In the data rows, zero lies at 4.5, halfway between 4 and 5.
Here are some points, one per row:
4|4|4|1|4|5|7|2|7|6|4|6|7|3|7|8|3|2|5|5|4|5|7|4|5|2|6|4|4|7|6|1|3|3|6|3|5|5|4|6|4|7|6|5|5|3|4|5|5|4
1|2|7|4|7|5|4|4|7|5|2|4|4|3|5|4|5|6|2|4|5|3|6|5|1|6|5|6|6|4|6|5|7|7|3|3|7|4|3|2|5|5|6|3|4|5|6|4|3|1
5|5|4|5|5|5|6|2|6|2|3|3|6|4|5|3|7|6|1|6|2|4|6|4|2|5|5|8|5|5|4|6|5|4|5|6|4|5|5|4|4|1|2|7|5|2|5|1|8|5
4|6|7|2|5|1|6|2|2|4|2|4|4|4|4|7|5|6|8|8|5|6|5|3|2|3|0|3|3|4|6|5|2|2|6|6|5|5|5|7|7|4|3|4|5|4|5|6|5|5
7|7|6|4|5|6|5|2|5|4|4|6|6|5|6|7|2|4|5|5|6|6|2|7|6|1|2|6|7|4|3|9|5|3|3|4|3|3|4|5|2|5|7|4|6|5|5|5|4|6
2|4|4|5|1|7|4|7|4|4|5|4|6|0|1|2|2|5|5|5|2|4|3|4|3|7|3|3|6|7|4|5|6|2|7|4|3|4|7|4|5|4|5|7|5|5|6|7|4|3
5|3|4|2|4|2|3|5|6|3|6|3|3|5|4|3|4|6|2|5|7|4|5|6|5|3|6|7|2|6|4|6|5|6|3|7|6|4|5|8|4|4|7|7|7|8|5|4|6|4
3|5|7|4|3|5|5|5|5|7|4|6|6|5|5|6|6|6|5|3|7|4|3|5|6|8|7|2|5|2|3|7|4|5|6|5|2|4|2|6|6|4|4|8|2|7|3|5|7|3
3|5|2|4|5|4|5|5|1|5|5|7|5|4|9|4|1|5|6|5|3|4|6|4|5|5|3|6|4|9|3|6|2|4|4|2|6|5|3|4|5|5|3|3|4|5|4|0|4|3
2|1|6|4|4|6|4|5|2|8|5|4|1|3|5|3|5|5|5|5|4|6|5|3|6|3|3|4|5|6|8|3|8|4|4|5|0|4|5|7|5|3|5|4|3|2|5|4|5|7
6|6|5|3|2|4|7|9|6|4|3|3|0|5|4|3|4|5|5|6|4|6|5|3|4|5|7|4|7|4|4|5|7|3|6|3|4|5|8|4|3|6|8|6|4|4|3|4|3|3
7|5|6|3|8|3|2|3|4|5|2|6|4|5|1|4|1|6|3|1|6|5|4|7|5|6|7|4|6|5|5|0|5|4|3|6|4|3|5|5|5|5|1|3|5|3|3|2|3|2
2|7|5|7|4|4|6|1|5|5|8|8|5|4|3|3|4|2|5|5|8|4|3|3|6|7|5|5|5|2|7|4|5|5|6|5|5|6|4|4|4|3|7|5|5|4|4|2|4|4
4|7|2|2|1|6|5|7|4|3|4|5|2|3|2|1|4|6|5|2|3|5|6|6|4|5|1|5|1|3|7|3|5|7|4|6|1|3|6|3|6|6|5|4|2|6|4|5|6|2
4|8|5|5|4|4|4|4|6|3|4|2|5|4|4|4|6|4|6|3|2|3|5|4|6|6|7|3|5|6|7|4|4|7|3|3|5|2|6|7|3|0|7|2|5|6|5|3|6|6
7|3|2|2|6|5|5|6|4|6|7|5|6|5|4|7|5|5|7|6|6|7|5|5|0|6|3|4|3|7|4|5|5|4|6|2|6|4|4|5|2|5|5|3|6|5|1|4|5|7
2|4|4|6|5|3|7|3|3|4|3|4|5|5|6|3|7|6|6|3|5|6|4|5|6|3|5|4|1|6|0|4|8|4|5|5|4|3|3|4|3|4|5|6|4|5|4|6|1|3
5|6|2|3|2|4|1|3|5|4|4|3|4|6|3|7|4|4|5|5|6|1|5|4|6|3|4|3|3|6|4|8|8|7|6|3|7|5|3|4|7|5|3|5|5|2|5|4|5|4
3|4|5|4|4|4|2|5|4|4|4|1|8|8|3|5|4|6|4|5|3|5|3|3|5|5|5|5|4|6|7|3|3|8|6|5|2|7|3|2|3|4|5|3|6|4|8|4|4|3
4|4|5|6|4|7|5|6|4|4|6|3|5|9|4|5|2|5|3|2|3|6|3|3|2|4|3|2|5|1|2|2|4|6|3|7|7|4|6|8|4|5|3|5|7|3|1|3|2|4
3|3|9|3|2|7|6|8|4|4|9|5|4|4|6|1|5|5|5|2|6|4|5|1|5|2|7|3|4|4|7|4|5|2|4|4|2|4|7|1|3|5|2|5|6|3|5|5|6|6
6|5|5|4|5|5|3|2|2|4|6|4|3|1|3|4|6|5|8|7|5|5|5|8|6|1|5|2|6|3|4|5|2|6|4|4|8|5|3|4|3|8|3|4|4|3|5|5|6|5
6|3|4|3|7|6|3|1|1|4|6|4|4|4|6|5|3|6|6|5|6|0|9|4|5|5|4|4|5|4|2|3|3|2|5|4|5|4|4|2|5|4|7|3|5|5|3|6|4|6
6|3|4|5|5|1|2|6|3|7|2|5|7|5|4|2|6|4|4|1|3|5|5|3|3|4|5|4|3|3|6|6|5|4|5|5|8|4|6|6|2|5|6|4|1|3|6|5|4|5
6|2|6|7|7|6|4|5|6|2|5|3|2|4|8|3|2|3|5|3|5|5|2|5|3|4|7|6|3|3|6|5|2|8|8|3|3|5|1|6|6|3|4|6|1|3|6|7|6|4
2|2|5|7|6|2|3|7|5|0|5|8|5|4|3|6|4|5|5|7|5|6|6|6|6|4|3|4|6|5|5|4|4|6|4|5|3|7|7|3|5|3|5|5|2|4|3|3|4|6
4|4|4|6|6|4|3|7|5|4|5|4|6|7|6|4|7|4|7|4|4|0|4|7|4|3|3|6|5|4|4|1|6|3|6|5|4|4|6|5|2|8|4|6|6|6|6|3|6|4
6|6|4|6|3|4|3|5|4|6|4|9|3|5|5|6|6|6|2|4|5|5|7|4|5|4|4|3|5|5|2|5|2|3|7|0|4|5|4|7|3|2|4|2|6|4|5|6|4|5
3|5|3|3|7|3|6|4|4|7|4|5|5|7|3|4|4|6|4|4|4|3|4|5|4|5|6|6|5|2|7|6|5|7|3|1|4|6|7|4|6|5|4|7|5|6|5|8|5|8
5|2|1|4|5|7|6|3|3|4|4|6|2|7|5|6|6|1|5|5|5|5|5|8|5|5|5|4|6|6|5|7|3|5|5|7|4|1|8|5|4|5|3|4|7|5|5|5|4|3
4|6|3|2|4|4|4|7|6|5|5|4|5|6|3|5|3|3|6|5|5|4|4|7|3|3|7|7|5|1|3|4|4|4|4|6|6|3|2|5|3|0|1|3|5|3|7|4|2|6
4|6|3|4|5|4|8|4|4|3|2|4|5|4|3|7|7|2|3|2|6|2|3|3|3|4|5|2|3|6|2|6|3|2|3|4|4|9|5|3|4|6|4|2|3|4|4|4|5|6
5|6|6|7|6|5|4|5|5|5|4|5|5|5|6|1|6|2|3|8|3|4|5|8|5|7|5|2|2|2|6|6|5|5|4|4|3|6|2|6|7|6|6|6|5|4|3|4|2|7
4|5|4|4|3|6|3|6|2|4|4|4|5|2|6|5|7|6|3|5|4|5|2|3|6|2|6|9|5|5|6|3|5|4|6|4|8|5|6|4|8|3|4|6|3|7|2|4|3|4
5|4|5|4|0|4|5|2|5|6|8|5|4|6|8|6|4|7|5|4|3|6|2|8|3|6|4|4|4|6|3|3|5|4|3|4|6|5|5|4|7|5|4|2|2|4|7|6|3|6
8|2|5|7|3|3|6|6|7|5|4|2|2|2|5|6|3|6|4|4|4|6|4|4|6|4|1|3|3|3|7|5|8|4|3|4|2|5|6|2|5|2|4|7|7|8|5|2|6|5
6|6|7|7|5|4|8|6|6|6|5|1|5|3|2|2|5|3|1|5|7|4|4|4|5|7|2|6|8|6|2|3|2|5|5|6|3|1|2|6|6|6|3|4|3|4|3|5|3|5
7|5|8|6|5|5|5|6|3|7|7|5|4|4|2|8|4|2|6|3|0|3|7|6|5|4|6|7|3|4|3|5|5|5|4|7|4|6|2|3|4|6|1|3|5|4|4|4|2|4
6|4|2|6|4|4|3|3|6|2|4|3|8|5|5|1|7|2|4|3|7|6|6|3|6|4|3|6|8|4|5|5|6|3|2|5|4|8|5|5|7|5|4|4|5|8|4|6|4|4
4|7|2|5|5|3|5|6|3|3|4|5|4|3|6|8|3|5|3|4|6|7|5|4|6|5|5|6|4|3|2|5|4|3|5|5|7|3|3|2|6|4|5|2|9|2|5|7|9|3
5|4|3|6|3|4|4|4|6|4|3|8|3|6|5|5|4|4|5|7|3|2|1|1|4|8|5|5|5|5|4|3|3|5|1|6|4|2|0|3|3|6|6|8|3|6|4|6|4|7
3|4|4|6|8|7|3|3|7|9|4|5|4|5|4|2|5|4|2|7|2|7|2|2|5|3|5|3|4|4|2|4|4|5|4|7|4|4|5|3|4|4|4|4|3|6|5|6|5|2
These points spread out most along one direction. Take the direction at right angles to it along which they spread out most. Go by this last direction. For each point below, how far along it does it lie, from 0 to 99? 50 is the average, and the first point above lies past it. One standard deviation of the points above along it is 16.
6|6|7|7|5|4|8|6|6|6|5|1|5|3|2|2|5|3|1|5|7|4|4|4|5|7|2|6|8|6|2|3|2|5|5|6|3|1|2|6|6|6|3|4|3|4|3|5|3|5 20
4|4|4|6|6|4|3|7|5|4|5|4|6|7|6|4|7|4|7|4|4|0|4|7|4|3|3|6|5|4|4|1|6|3|6|5|4|4|6|5|2|8|4|6|6|6|6|3|6|4 50
3|4|4|6|8|7|3|3|7|9|4|5|4|5|4|2|5|4|2|7|2|7|2|2|5|3|5|3|4|4|2|4|4|5|4|7|4|4|5|3|4|4|4|4|3|6|5|6|5|2 28
4|4|4|1|4|5|7|2|7|6|4|6|7|3|7|8|3|2|5|5|4|5|7|4|5|2|6|4|4|7|6|1|3|3|6|3|5|5|4|6|4|7|6|5|5|3|4|5|5|4 64
6|3|4|5|5|1|2|6|3|7|2|5|7|5|4|2|6|4|4|1|3|5|5|3|3|4|5|4|3|3|6|6|5|4|5|5|8|4|6|6|2|5|6|4|1|3|6|5|4|5 44
8|2|5|7|3|3|6|6|7|5|4|2|2|2|5|6|3|6|4|4|4|6|4|4|6|4|1|3|3|3|7|5|8|4|3|4|2|5|6|2|5|2|4|7|7|8|5|2|6|5 74
7|5|6|3|8|3|2|3|4|5|2|6|4|5|1|4|1|6|3|1|6|5|4|7|5|6|7|4|6|5|5|0|5|4|3|6|4|3|5|5|5|5|1|3|5|3|3|2|3|2 26
7|3|2|2|6|5|5|6|4|6|7|5|6|5|4|7|5|5|7|6|6|7|5|5|0|6|3|4|3|7|4|5|5|4|6|2|6|4|4|5|2|5|5|3|6|5|1|4|5|7 67
4|7|2|2|1|6|5|7|4|3|4|5|2|3|2|1|4|6|5|2|3|5|6|6|4|5|1|5|1|3|7|3|5|7|4|6|1|3|6|3|6|6|5|4|2|6|4|5|6|2 71
2|4|4|5|1|7|4|7|4|4|5|4|6|0|1|2|2|5|5|5|2|4|3|4|3|7|3|3|6|7|4|5|6|2|7|4|3|4|7|4|5|4|5|7|5|5|6|7|4|3 75
5|4|5|4|0|4|5|2|5|6|8|5|4|6|8|6|4|7|5|4|3|6|2|8|3|6|4|4|4|6|3|3|5|4|3|4|6|5|5|4|7|5|4|2|2|4|7|6|3|6 55
